The rows of D fall into 4 groups, and each row is roughly a mix of its group's hidden directions.
D (152 x 11):
[-7 -8 3 30 24 27 -35 27 15 -17 -43]
[-23 -8 -13 -3 -15 13 -31 -45 -39 -30 -5]
[13 8 -35 1 -9 5 -30 -12 -48 -40 -2]
[24 -1 -18 5 -22 -55 -21 9 -21 -10 -33]
[-3 7 3 28 30 24 16 7 58 22 8]
[-24 24 15 54 -18 38 -9 -12 0 -13 10]
[17 -7 -6 -9 59 -17 -5 -11 38 27 -9]
[-4 5 -16 14 60 -10 -19 -11 -24 -3 -36]
[-50 2 1 2 -33 11 24 -5 -15 -41 -18]
[-50 -28 11 14 13 39 13 -11 11 -23 -17]
[10 8 23 -21 -27 -33 -13 19 34 39 19]
[9 -24 -7 -38 -2 12 -43 21 -16 -41 -3]
[28 31 -1 25 36 10 0 -19 27 34 -22]
[-38 -4 -29 38 -14 30 8 -13 -5 -38 -3]
[37 3 3 -10 -13 -16 41 -1 38 -5 38]
[-46 -6 5 22 36 40 10 -18 -17 -11 -13]
[16 23 -26 14 23 -25 -40 -9 -34 17 -25]
[18 47 0 19 22 16 -26 21 31 29 -4]
[-37 -16 0 15 11 16 31 -14 -24 -15 -49]
[-4 12 2 -5 -39 11 22 28 -58 -3 9]
[-50 -20 3 8 34 -2 -6 14 -24 -6 -40]
[-22 -29 -17 3 41 1 15 48 -6 3 -26]
[-27 -6 -7 8 -38 -5 46 -18 -16 -38 1]
[-39 -22 6 -14 -10 12 0 -17 44 -43 8]
[-26 6 -18 26 16 21 -12 46 -30 30 8]
[21 25 19 20 -6 13 24 34 36 36 12]
[-13 -40 8 33 29 -22 22 0 -24 6 -34]
[3 30 10 49 21 0 12 -2 30 41 1]
[21 55 15 31 20 14 -17 -16 13 21 13]
[-10 -5 20 18 -2 33 42 -19 35 -25 25]
[-29 -33 11 16 28 0 -6 -3 22 17 -51]
[-12 -4 -24 46 8 -6 -25 45 26 16 -6]
[48 9 -10 -22 -29 -34 -29 17 -8 -2 20]
[8 -13 0 -39 -42 1 12 8 9 12 51]
[33 1 -6 27 4 12 17 -15 57 15 23]
[16 5 20 -5 25 -22 -8 36 -7 58 4]
[31 -21 -45 17 9 -19 -18 24 -19 -25 -22]
[-37 -14 -8 7 35 -6 -22 0 -22 25 -45]
[-15 -2 -9 37 -11 10 21 -14 -42 -17 -44]
[-31 10 29 9 11 31 40 -42 11 4 7]
[34 24 -17 1 3 -22 -24 15 -55 9 8]
[38 30 -3 -9 -20 -20 -28 -9 -43 -2 -24]
[43 -32 11 -4 -21 3 10 5 31 39 21]
[-19 -16 -30 -2 15 -1 -9 57 26 24 14]
[45 23 -23 -13 -35 -19 -22 -4 -18 -1 30]
[-13 -39 -4 45 19 -24 -16 24 27 -18 -2]
[-10 -18 0 22 -10 -15 3 -1 -55 -22 -42]
[24 11 -25 7 42 14 9 17 53 9 0]
[-6 22 -6 47 -24 11 4 13 -11 45 -27]
[-15 -32 3 25 52 7 28 0 -18 7 -26]
[0 -12 29 40 21 2 10 -13 55 10 11]
[28 22 -12 18 13 -28 -38 2 -22 13 -43]
[23 40 10 16 8 17 -9 -5 48 34 13]
[13 -31 8 48 12 -23 5 -6 48 -3 2]
[-32 -7 2 -11 62 -20 20 -3 23 16 3]
[-38 33 -18 11 7 6 -8 -13 -22 -15 -50]
[-3 -25 8 -22 -26 -22 3 -45 11 -44 7]
[-24 -8 -6 22 29 40 32 -23 0 -34 -17]
[-55 -10 -4 23 -17 34 21 -16 -18 -22 1]
[-11 20 1 -8 -43 -37 8 21 -48 3 2]
[8 10 6 -21 -7 25 39 23 12 34 44]
[39 -20 15 -30 37 -30 15 17 5 18 -18]
[-47 -12 16 19 23 38 9 -34 5 -15 -10]
[-30 -10 -31 0 40 18 -10 -27 7 -13 -41]
[22 32 -2 -4 24 4 31 -16 -56 -9 -2]
[-13 -17 -11 -3 24 15 22 18 57 20 27]
[24 -25 0 -20 14 5 6 -9 42 -3 53]
[14 13 -8 -6 10 5 -14 -4 -57 -36 34]
[51 27 10 -12 13 3 14 -7 39 13 30]
[40 41 -6 28 1 15 -31 -27 16 -16 -8]
[-12 -40 18 -10 20 -22 6 35 31 31 19]
[-38 9 -26 -11 5 37 7 34 21 24 24]
[2 -9 -2 -13 -34 -40 -3 -7 42 41 2]
[-30 -8 20 35 -22 1 10 -11 -4 -50 -28]
[42 40 4 20 -4 -8 -12 20 24 36 16]
[-32 13 27 -34 15 10 28 -31 -34 -17 -3]
[-1 -10 -7 -5 -12 39 -13 -29 59 -9 -13]
[15 44 23 35 -2 17 -3 -25 -18 11 -36]
[-26 -8 -30 11 8 3 3 -42 6 -51 -19]
[-5 -2 -17 16 30 11 -39 -11 -8 6 -56]
[18 36 0 13 33 10 -36 -5 -1 47 -5]
[29 18 7 22 30 16 -29 28 18 -3 -41]
[-1 -16 -19 -14 -25 -7 44 -7 -27 -27 39]
[32 3 16 -27 -17 15 1 0 47 36 -22]
[-5 36 -17 18 -36 24 -7 -30 -35 -19 -13]
[-30 -1 9 33 42 22 4 -19 7 -17 -39]
[-11 29 -3 38 23 -14 1 -13 -22 1 -52]
[-2 18 -23 -3 -26 -23 -27 8 -57 -16 -15]
[-28 -24 18 2 31 21 26 -26 11 -44 4]
[48 6 -24 0 12 -31 -17 33 14 28 -15]
[-30 -14 0 23 21 32 -50 10 11 -18 20]
[56 26 -7 -28 23 -2 -31 -14 8 7 11]
[-18 4 8 27 44 34 -18 -14 -10 -26 -33]
[18 -25 -9 -20 48 0 36 12 38 4 -2]
[-3 -12 -21 4 -35 -38 21 44 -12 22 -14]
[32 16 -14 -29 -17 -5 -48 12 -8 -7 37]
[-10 -7 -17 21 44 27 -20 -25 2 -23 -37]
[-32 17 10 -5 -31 10 -15 3 -61 0 -12]
[-21 -8 -10 50 31 -24 10 32 9 10 -25]
[30 18 -32 -23 43 16 0 -1 23 -33 -5]
[-25 19 33 6 -43 11 -11 -33 -33 -1 10]
[-35 -30 15 6 -9 35 40 -19 18 -23 7]
[0 -35 -3 8 34 -21 -19 -29 41 -27 4]
[-6 1 5 -19 -7 48 16 24 11 48 22]
[-11 -60 -29 -19 -17 28 -5 -4 -13 -2 -19]
[-30 -7 -13 11 21 -10 -16 15 -50 -18 -39]
[3 -7 12 -6 -23 8 41 -26 26 -32 41]
[-8 18 8 -30 -41 -2 -30 -5 4 15 49]
[-5 -20 -3 34 42 -27 8 -31 22 -4 -31]
[-8 -12 20 -2 1 25 12 11 70 11 11]
[17 2 -15 -10 -29 -48 39 22 -18 -2 22]
[31 5 -9 -22 -34 -21 -3 36 9 21 40]
[35 -25 -24 -36 -15 -39 -19 22 13 2 10]
[-24 0 -5 -4 -8 9 0 -7 -62 -33 -27]
[-17 -2 25 5 -40 7 49 13 24 -1 28]
[-6 -10 12 -30 -15 19 36 -15 10 -12 55]
[16 0 2 -29 9 -15 16 -48 20 -29 37]
[-17 -20 -13 32 10 10 8 -39 12 -35 -39]
[28 6 2 -20 -30 -38 6 7 32 18 39]
[36 -1 -10 -19 -37 -48 -8 17 5 -7 27]
[-13 -52 13 4 29 -11 25 -10 23 -35 5]
[42 12 14 -16 -18 -6 -5 10 30 22 49]
[36 3 -7 3 -11 -46 -18 -3 -11 -35 -36]
[29 -8 -19 18 44 8 -4 4 8 -54 -3]
[7 -47 -6 -21 31 -31 11 34 23 5 6]
[33 -10 -3 -19 -15 -15 16 52 22 33 -2]
[22 46 7 -1 -20 -36 -20 23 -26 26 7]
[-10 1 17 7 32 17 14 -48 -1 -38 -30]
[38 -3 -22 23 -19 -15 -41 -20 -24 -25 -15]
[-7 -25 -12 -1 58 -18 -13 -7 14 -39 -8]
[9 43 29 1 -3 11 11 -27 26 36 28]
[-19 13 -19 -6 -4 24 -4 -19 -42 -52 -14]
[11 49 8 -14 -32 11 -15 -10 -40 26 -8]
[9 -10 -25 -28 -19 -41 -24 19 -34 22 -19]
[20 14 23 -8 9 33 32 -26 37 -13 31]
[-44 -23 11 2 4 40 47 -3 7 -10 -3]
[-47 -35 7 -11 29 15 -20 -19 1 -32 -12]
[28 3 -19 8 -15 -48 -16 21 -32 -25 -20]
[-13 8 31 -20 -30 42 35 -22 -1 -12 22]
[20 10 -20 -32 -6 -17 -14 44 -6 47 3]
[-6 -27 26 35 17 22 18 -20 43 -15 -18]
[34 17 0 -18 -15 -34 -32 20 -35 21 -16]
[-16 -15 6 -22 -15 23 30 6 6 -16 60]
[-48 -19 10 17 38 28 3 -5 -4 -2 -34]
[-35 -15 12 27 29 20 3 -21 11 -33 -38]
[-14 -16 -2 17 8 -10 -20 -24 -22 -51 -40]
[16 30 -13 15 47 -27 -37 -6 -14 16 -17]
[-11 -12 1 -26 -19 32 -5 9 0 3 64]
[-9 31 -4 19 15 -16 -18 13 -53 2 -37]
[24 9 17 -29 -27 -16 21 18 21 -24 45]
[54 26 2 -11 -1 0 5 26 -3 26 -38]
[5 20 13 19 -36 33 36 -2 -17 -36 17]
Each list below has one row that fits no group; the rest each fit one group, if only roughly. Name that row.
  Z470: [-53 -35 5 9 -6 17 26 -9 17 -14 30]
  Z155: [-36 -7 2 20 10 10 22 10 37 51 -9]
  Z297: [12 -9 33 -36 -25 -35 -18 -5 -18 24 29]
  Z608: [-36 -13 -29 -23 -33 -1 -6 26 -43 -3 9]
  Z791: [-27 -31 -21 12 15 6 31 10 -27 -34 -33]
  Z693: [-13 -3 -11 -18 46 34 28 -9 32 27 5]
  Z122: [23 9 -15 -25 -2 -33 -46 34 -27 -2 -5]
  Z815: [-25 33 12 11 18 35 27 -23 23 27 21]
  Z428: [-1 17 12 41 -2 -36 10 3 -44 -8 -33]
  Z993: [9 17 1 -36 -10 0 -38 -28 -38 -31 13]

Z815
  Z799: [24 0 -4 -38 -41 6 31 27 -5 19 26]
  Z371: [-16 -23 8 48 29 10 28 -12 13 -24 -28]
  Z179: [-14 -26 -35 -25 -1 10 4 -13 -16 -50 27]
  Z862: [15 -10 -1 9 -42 -48 -37 9 -25 7 1]
  Z908: [-46 -18 3 22 40 5 -32 -8 -3 -5 -29]
  Z62: [-7 -4 -16 17 36 7 -12 24 -19 28 -53]
  Z382: [-12 -6 16 4 60 31 -4 2 34 14 -12]
  Z440: [35 -13 6 0 17 -37 -1 35 8 41 -22]
  Z143: [-44 -19 -5 7 5 33 26 4 -46 -10 -13]
  Z30: [-36 -3 13 0 16 34 57 -12 3 16 5]
  Z997: [-15 -10 -40 -22 -15 48 -10 28 -18 -5 19]
  Z962: [-3 -6 5 -16 -27 15 48 31 28 25 24]
  Z462: [-18 11 13 29 12 -7 15 27 -53 10 -33]
  Z584: [-36 -9 9 39 27 15 34 10 -11 -11 -34]
  Z901: [-1 14 -15 31 -37 -18 1 36 -44 3 -14]

Z997
  Z417: [15 26 6 37 -37 -5 -25 2 -13 -7 -45]
  Z226: [-11 -24 -27 20 3 -10 -46 31 -20 -18 -28]
  Z518: [-44 2 10 22 31 13 22 -23 26 34 2]
  Z566: [-12 28 -6 12 26 1 -41 -1 -40 19 -35]
  Z218: [-51 17 -4 -4 -18 45 5 -16 -17 -23 14]
  Z159: [-8 -3 23 -22 0 31 31 -23 46 20 24]
  Z175: [-51 -40 2 -12 19 27 18 -11 -18 -14 12]
  Z768: [-1 5 -1 17 -6 -6 -25 35 41 47 21]
  Z288: [-9 1 1 -6 -11 2 -13 25 41 49 38]
  Z602: [20 28 3 -14 9 5 -26 -3 -4 43 50]

Z175
  Z582: [-16 -14 0 -8 38 13 13 -2 -30 -51 -27]
  Z149: [12 23 5 40 -26 2 -12 -39 -28 -27 -21]
  Z432: [24 10 16 3 -6 -21 -48 25 5 45 -13]
  Z794: [49 0 -1 28 26 -27 -6 -5 1 -11 -42]
  Z235: [-13 -46 35 21 11 -31 -18 7 24 6 -24]
  Z346: [-13 -22 -8 23 -10 51 -7 -12 -13 -37 -29]
  Z237: [38 3 5 -26 -27 -19 8 -9 4 -42 36]
  Z56: [-47 25 0 3 4 42 0 -5 -37 -20 -10]
  Z990: [-18 0 11 23 17 1 -37 -22 -22 -10 -53]
  Z404: [-13 16 27 33 -18 22 39 -9 31 -10 29]
  Z73: [12 28 28 1 -40 30 33 7 10 25 22]
  Z241: [-50 -21 19 2 -16 18 27 -17 -37 -15 -5]
  Z359: [-5 -9 28 12 8 25 31 -45 39 -11 16]
  Z917: [29 -4 -18 -18 -39 -33 -11 26 -28 -15 24]
  Z375: [26 20 -23 -8 -15 -15 -54 8 -34 13 -14]

Z990
  Z822: [4 -11 -16 7 1 -13 4 47 -27 42 -35]
  Z524: [48 18 13 5 -16 -16 -5 34 22 33 20]
  Z536: [-14 -9 -43 -17 -29 -12 -21 25 -42 -17 0]
  Z102: [27 19 14 45 2 -3 -1 -19 41 20 -29]
  Z667: [12 37 -3 18 -50 0 9 4 -23 23 -32]
  Z971: [-28 -31 0 4 46 -36 -28 5 -11 -11 -19]
  Z851: [32 37 -40 -27 -1 19 -35 -6 -5 10 11]
  Z558: [-46 -1 -6 -13 -7 26 1 -2 -43 -40 3]
  Z640: [-13 -29 11 -42 -30 35 9 -16 20 15 25]
  Z19: [10 0 13 -24 -52 -22 -15 19 -8 -17 40]
  Z48: [-11 30 7 22 12 -3 -18 12 -18 58 -28]
  Z239: [25 17 -6 -36 -30 -27 -27 -1 -29 -21 25]

Z524
  Z946: [23 17 3 35 -52 6 18 16 18 2 29]
  Z870: [-26 -24 14 -4 17 17 42 -25 -27 -31 -20]
  Z646: [-23 -1 14 10 15 29 9 -8 42 45 -26]
  Z279: [-12 -18 16 -32 -27 12 7 -44 29 -2 33]
  Z372: [32 0 -3 -22 3 -40 2 50 -11 22 20]
  Z734: [31 13 -20 -37 -10 20 -4 9 28 35 34]
  Z880: [-14 9 -3 23 22 34 11 11 -31 4 -53]
  Z370: [9 21 2 -11 14 -8 -27 50 1 50 -2]
  Z883: [-19 10 30 39 9 12 24 -21 39 -12 -29]
  Z886: [-16 -42 4 -17 42 10 34 -1 24 5 25]
  Z836: [-17 -15 -7 -19 -32 2 41 20 7 10 49]

Z372
  Z116: [-10 -6 20 -21 1 11 10 -45 46 5 36]
  Z339: [5 -41 -24 -26 9 -18 -43 -5 35 -1 8]
  Z655: [-17 -3 15 -5 26 22 8 -63 27 4 8]
  Z390: [-14 -15 -5 -1 -2 -3 -41 -23 -23 -50 28]
  Z68: [-39 -45 -7 -16 18 -8 31 -6 -11 -13 -31]
  Z787: [21 45 1 23 -26 -14 -11 26 -16 41 -1]
  Z325: [-26 -21 -2 6 8 17 26 -10 -33 -45 -33]
  Z436: [29 25 0 -49 -30 -16 -22 -9 -25 1 20]
  Z138: [44 20 -26 3 0 -6 6 38 4 45 4]
  Z209: [-12 -19 36 29 49 4 36 0 15 -1 1]
  Z9: [-5 -34 17 0 23 -19 3 -5 -33 -50 -22]
  Z577: [27 -2 21 -18 -1 -3 3 -23 39 -47 29]

Z138
  Z887: [40 -5 6 28 13 -7 5 20 55 11 -16]
  Z263: [-24 -3 36 -9 -17 10 -3 -22 37 21 44]
  Z555: [-24 7 22 13 0 40 18 -43 23 -15 27]
  Z902: [16 12 -26 1 -12 -30 14 35 -46 26 16]
  Z560: [38 14 -13 -13 -16 -21 -31 -21 33 -11 36]
  Z307: [19 2 -4 29 34 -10 47 17 25 27 -15]
  Z321: [40 -14 8 -20 -33 -3 -19 12 15 -7 49]
  Z777: [-18 -26 -5 -12 -21 4 -10 2 -12 -47 49]
  Z557: [-27 -18 2 -14 -10 15 47 11 16 19 45]
  Z743: [-31 10 -5 -34 -28 3 -24 16 -50 8 10]

Z887
  Z338: [-19 -14 30 -49 2 3 17 -16 -44 -15 -5]
  Z38: [-46 -49 27 19 -7 -7 22 -11 -13 -6 -8]
  Z933: [3 -14 -24 -27 -9 -14 -37 19 -52 -14 12]
  Z421: [-38 -2 -1 31 43 20 -17 -7 -18 7 -35]
  Z438: [-40 18 8 4 3 49 18 -25 -24 -25 -3]
  Z951: [-3 13 -36 -16 17 -20 -56 -21 -12 -13 -16]
  Z885: [-23 19 -1 -6 -32 28 38 -28 21 -32 11]
  Z912: [10 -8 14 24 23 -40 -27 0 14 -20 -47]
  Z434: [-30 -26 1 9 -12 2 -4 -37 0 -13 -57]
  Z659: [-6 -4 -9 3 25 -53 -29 -5 -40 -22 -3]
  Z39: [8 9 3 36 31 -7 -18 14 39 14 -44]

Z912
  Z521: [47 11 2 -17 16 -13 -24 -9 45 16 25]
  Z400: [23 36 14 16 21 36 -21 1 19 33 -24]
  Z864: [-52 -9 5 28 33 32 13 -17 3 2 -17]
  Z697: [13 12 32 14 -61 -10 -25 23 0 -6 6]
  Z125: [-41 -6 -4 30 12 -2 27 -17 -23 -41 -24]
  Z386: [-9 15 -12 -3 8 19 -9 -11 -72 15 -8]
  Z396: [10 -15 21 2 7 22 -6 8 46 41 37]
  Z715: [-6 9 18 -7 20 27 24 -12 62 16 11]
  Z87: [19 10 21 -20 -39 23 7 -13 23 -13 48]
  Z189: [-9 38 27 -5 6 26 9 -51 -11 -18 22]
  Z366: [-11 -19 -4 -51 23 -21 -13 2 -36 -30 -9]
  Z4: [1 17 -19 20 10 53 30 -18 -16 7 -34]
  Z90: [9 39 12 -40 -19 23 -2 -19 13 14 40]
  Z78: [43 28 -8 -39 -6 -22 -39 15 -8 1 6]
  Z134: [-5 -26 22 5 0 17 36 -7 53 29 -4]

Z396
  Z446: [-30 -5 30 -16 -28 12 45 -24 14 -2 26]
  Z452: [21 -4 -17 -27 -38 -5 -13 32 -34 3 36]
  Z115: [-14 2 17 -4 21 24 36 -23 23 -14 50]
  Z514: [-19 5 13 9 22 41 23 19 38 35 14]
  Z37: [1 2 -28 -5 3 -10 -24 18 -50 -37 -30]
  Z619: [-23 22 19 -30 -11 25 -37 -11 -41 -20 0]
  Z363: [-32 -16 -16 35 -7 -30 -7 29 -35 -17 -21]
  Z395: [-25 7 -1 18 10 22 19 22 -37 22 -49]
  Z857: [40 -4 -14 -31 -11 9 -9 -2 38 17 42]
  Z926: [-23 5 14 21 27 15 46 -2 35 21 -27]
  Z941: [-23 -27 -18 -8 -39 -31 20 1 -40 -18 -6]
  Z453: [-30 -43 -13 -18 16 -16 2 42 -28 -17 -3]
  Z714: [-26 5 10 32 30 -5 -10 -34 27 4 -42]
  Z503: [-44 10 -19 36 8 10 2 40 -2 6 -33]

Z503
  Z188: [41 10 -14 -23 -22 -10 -21 33 -22 4 37]
  Z127: [20 1 -29 -9 -4 -15 -42 13 -45 -32 -8]
  Z895: [29 9 6 -7 -45 -55 -9 11 -7 9 -13]
  Z2: [7 42 14 3 -54 1 25 13 -25 9 12]
  Z151: [58 14 -8 31 4 -26 -14 -10 12 3 -28]
  Z77: [39 -1 -36 -12 14 -31 -22 18 -16 -21 -30]
  Z786: [-5 19 -13 23 -15 2 -11 28 -46 26 -39]
  Z253: [25 -4 -19 -13 -30 -39 -35 28 15 12 25]
  Z779: [15 -24 2 -13 -19 -10 8 67 9 -21 7]
  Z525: [22 -8 -5 -18 -34 -45 -44 -11 17 -4 13]

Z895
  Z763: [11 23 -7 34 36 -6 -44 -7 -19 -5 -32]
  Z270: [-24 17 -6 28 36 9 -3 -26 -2 -11 -52]
  Z449: [-49 -29 11 13 4 20 -4 -21 37 1 -29]
  Z691: [-24 -5 18 38 -4 52 24 -1 20 -23 -2]
  Z74: [-63 -21 -11 5 -3 28 23 23 -11 1 5]
  Z200: [-13 7 -14 44 29 -15 -32 14 -18 19 -36]
  Z747: [-47 -2 17 -1 33 33 30 -24 20 5 -4]
  Z313: [19 35 5 27 -13 -15 -46 5 -17 16 -34]
  Z405: [1 -42 24 -19 22 -4 -27 28 22 7 37]
  Z221: [-40 -16 0 3 31 36 36 15 27 8 9]
  Z650: [23 0 15 -25 -21 -10 30 0 55 23 13]
  Z392: [24 35 -17 12 22 14 -14 -12 -22 -27 -46]
  Z568: [-24 -20 -4 14 -23 -54 29 -7 19 -21 -15]
  Z839: [27 1 -17 13 -14 -44 -6 45 -10 8 -32]
  Z573: [-21 21 14 17 -22 44 2 -17 -40 19 -23]

Z747
